The rows of T fall into a few groups, and each row is roughly a mix of its group's hidden directions.
T:
[[ 12  19  25   5   5   5  -4  11  -5 -17  -7]
 [-21 -16  -5   4 -18   1   0 -10   3  23  -2]
 [-13  16   8   9  10  11   3 -16  23  -6  -9]
 [  4   4  16   3   3  20  -7  -3  -5  30   4]
 [ -5   8 -18 -11  13  12 -10   6   8   3 -26]
 [ -1 -29   3  11   2 -10  21  -7   5  -9   8]
 [  3  18  10 -18  -1  12 -11 -20  16   0  -6]
 [ 10  11   5  -8  15   4  -8  15 -12 -26   4]
 [ -6  22   0 -16  16  21  -2   0   6   2 -14]
 [  7 -20 -14 -10  11   5  -5 -15 -13  17  10]
 [-13  -7 -13   5  -4 -22   1  -6 -16 -22  -4]
 [ -1 -10  -8  11  -4 -14  21 -19  17   9  -3]
 [-13  21   0 -17  13  11  -3   9 -11   6 -16]
 [ -6 -20 -16  -1 -10 -20  -5  -7   8 -20   4]
 [ -1  17   8  11 -15  -7   7   8  11 -25 -11]
 [ 20 -19   9  15   6  -9  17  -4   2  -7  13]
 [ 15  15  20   0   3   6 -17  -4  -5 -22  -1]
 [ -2 -14 -13  -2  -2 -19   2   0  18 -26  -2]
 [ -7  23  -6 -21   9  18  -6   8  -5  -1 -11]
 [  0  -9   9  14   0 -11  10  -8 -20 -13  22]
 [ -3 -29 -17  -7  -1  -4 -11  -6  -5  17   2]
 [-20 -18 -18  -2  -9   1   6   1   7  22  -5]
 [ 10 -12  -7  -4 -10 -15 -12  19 -22   0  10]
 [ 15 -24 -18  -4   9   3   5 -12  -6  17  -3]
 [ -8  16  26   3   2  14  -8   5 -14 -13   8]
 [-11  22  11  13 -17  -9   2   7   6 -19   0]
 [  1 -17 -11 -10  -1   3  -8 -13 -27  14   6]
 [ -8 -11  -1   4 -13   0  10 -14   9  31   6]
 [ 13  -7  -4  -7  -6 -12 -17  17 -24   1   8]
 [ 12 -23  12   5 -10  -9   8 -20  -7   7  11]
 [  9 -20   7  21 -11 -15   9 -16  -2  -1   6]
 [  3  27  -3  -7   4  10 -10   1  17   1 -21]
 [ -1 -19  -2  14 -18 -20   4   7  -1  -3  19]
 [-10  19  10  -5  14  19   8 -15  12   2 -11]
 [  9  22  -1  -8   7   4 -21   9  -9 -20  -7]
 [  7  14  21   1   2 -10  -1   4 -21 -22   3]
 [ -7 -22  -5  13  -2 -21  17  -2  -8 -13   2]
 [  1   0 -15  -1  -8 -12   2   1   9 -34  -7]
 [ -6  -9   8  16 -18 -20   1  -4  -6  -7  21]
 [ -3 -16  14  16 -13 -19   3 -16  -3   0  14]
 [  1  27  15  15  -1   4   8   4  20  -8   4]
 [ 12 -10 -17  -3   3 -12  16   0   8 -23 -13]
 [  1 -29  -4  11   2 -15  17   0  -6  -5  13]
 [  7 -23  -9  -4  -7 -17  -6  15 -18  10   2]
 [ 12 -26  -3  18  -8 -18  12   1  -6   4   2]
 [ -3  26   2 -14  12  17  -9  -3  -9  -2 -15]
 [-10  13 -22 -19   2  11 -14   0  10  11  -7]
 [ 13  19   0 -11  -3   6 -24  -1   8  -3 -19]
 [  2 -15  -9  -6  -1 -19   7   3   8 -27 -11]
 [ -3 -10   4   0   0  12 -13  -6  -9  33   9]
 [  1 -11  -9  -4  -6 -12  -7  -2  16 -32   0]
 [  6 -29 -10 -12  12  -3   3  -5  -9  17  -3]
 [  5  11   9  -8  18   5   4  19  -8 -25   3]
 [ 14 -27  -4  16 -13 -14   6  -5   3  -1  10]
 [-13  14  16   8   2   8  -4   8  -1  28   9]
 [ -1  15   9   4  17  10  -2   7  -5 -30   5]
 [ -2 -21  -8  -2   3 -17   3   8  24 -14  -8]
 [  1  -2 -15   3   0 -18  19  10   9 -19 -16]
 [  7  -5  -2  10  -5 -18  17  -3  18 -24  -5]
 [-15 -13  -9   3 -15  -1   4  -6  12  25 -11]
 [  6 -12  -1  24 -17 -13   6  -8   6 -12  15]
 [  1  -9   4  14   0 -21  17  -2 -19 -13  12]
 [-14 -21 -11   7 -12  -3   8 -13   3  21   9]
 [ -6  24  -5 -20   4  21   1   0 -10  -2 -11]
 [-10   4  -1   2  15  12   4 -14  24   4 -21]
 [  6 -16 -13  -4   6 -17  18   7   8 -15 -16]
 [ -6  19   0 -22  15  17 -10  10   0   4  -9]
 [  0  16 -10 -15  15  19 -13   7  12  -1 -14]
 [  9   5  22   6   5  14   5  -5  -9  27   3]
 [  3  12  -7  -8  18  16  -1  -3   0   6 -29]
 [ -9 -22 -10   8  -9 -12  17  -8  12  15  -7]
 [  7  -1 -17 -12  15   9  -7   8  -3   9 -27]
 [ -9   9  -8 -13   4  -1 -15  -4   1 -29 -15]
 [-11  27  -1 -18  -4   9  -6  -8   8  13  -9]
 [-13  15   2   1  13  11  -8   6 -11 -28   6]
 [  9  -5   0  -9  -5 -13 -20  15 -26   2   8]
 [ 12   1  21   2   3  21  -6  -7  -6  23   2]
 [  5  -9  -7  -8  -2 -13  -5  20 -28   9  -4]
 [ 13  18  21   5   7  -3   1  12 -14 -18  -1]
 [  6 -10  -8  -7 -11 -14 -10  21 -23   1  10]
 [  7   2  -4   2 -12  -6  -1  -1  14 -35  -8]
 [ -7  -8 -10  10 -18 -10   2 -14  10  24 -11]
 [-13 -18 -11  10  -3  -5  22  -1  13  17  -3]
 [ -3  -9 -17  -3   8 -15  10  14  20 -13 -11]
 [  7 -28  -5   3  -2   7   6  -6  21  17   3]
 [-12  20  25   1  11   8  -2 -17   6   0   1]
 [ -6  20  -6 -18  14  20  -7   9   9   1 -10]
 [ -8   9   4   4  -8  20 -23   0   1  23   7]
 [  6   1  17  -3   8  20  -7  -6 -10  26   8]
 [  0  13   7   3   6  18   5 -18  26  -8   0]
 [ 11 -16 -17   0  -5 -14  -5  22 -16   4  -3]
 [ 11 -32  -6  -4  -2   2  -4  -6  -3  18 -10]
 [ -6 -13 -15  -2  -9 -20  -1   2  11 -25  -4]
 [ -2 -23  -1  -5  10  -5   6   0 -11  29  -1]
 [  0 -10   7   8  -3 -19  11  -6 -24 -11  18]
 [  9 -24 -14  -5  10   4  -3 -15  -5  20   8]
 [  3 -15 -17  -9   6   9 -12 -14 -12  19  12]
 [ 15   9  13 -10  13  11 -14   3  -5 -23   9]
 [ -5  27  16  14  -9  -3  10   9   6 -14  -3]
 [ 11 -14  -9  -7  -6 -14 -14  20 -19   4   5]
 [-13   0   1 -18  -6  17 -13 -14  21   4 -11]
 [-18 -18  -3  10 -14  -3  12  -6   6  22  -2]
 [  5 -15   7  16 -17 -12   5 -19   1  -6  16]]
One row of each group comes first, with its name. Which group is each row after those in?
[-2  8  4  5  9 16  6 -9 33 -5  0] -> <57>
[  9  -1  14   6  -9  -2  -5  -4  23 -27  -2] -> <106>
[ 19  10  23  -3   4   7 -15   3  -5 -20  -1] -> <31>

[ -6  18   0  16 -13  -9   6   8  20 -18  -4] -> <106>
[-15  -3   5  -5 -11   8 -26   0 -15  17   7] -> <106>
[  5  22  19  15  -2  -2  15   0  14 -14   2] -> <106>
[ 13 -16   2  18  -1 -23  10  -1  -7 -16  -2] -> <31>
[ -5  17   8   1  10  16  -6 -22  17  -6 -11] -> <57>
[12  9 18  2  5 25 -3  1 -3 22 -5] -> <106>
[ 13 -14  12  12   1 -16  13  10 -18  -8  12] -> <31>
[-10  22   0 -18  16  14  -9  10   0   3 -12] -> <57>
[ -9  12   5  -1  -9  23 -18  -3  10  19  -7] -> <31>
[  3 -21  13  17  -9 -20   5  -9  -2   4  14] -> <57>
[  9 -10  -5  -6  -6 -14  -8  15 -30   6   2] -> <57>
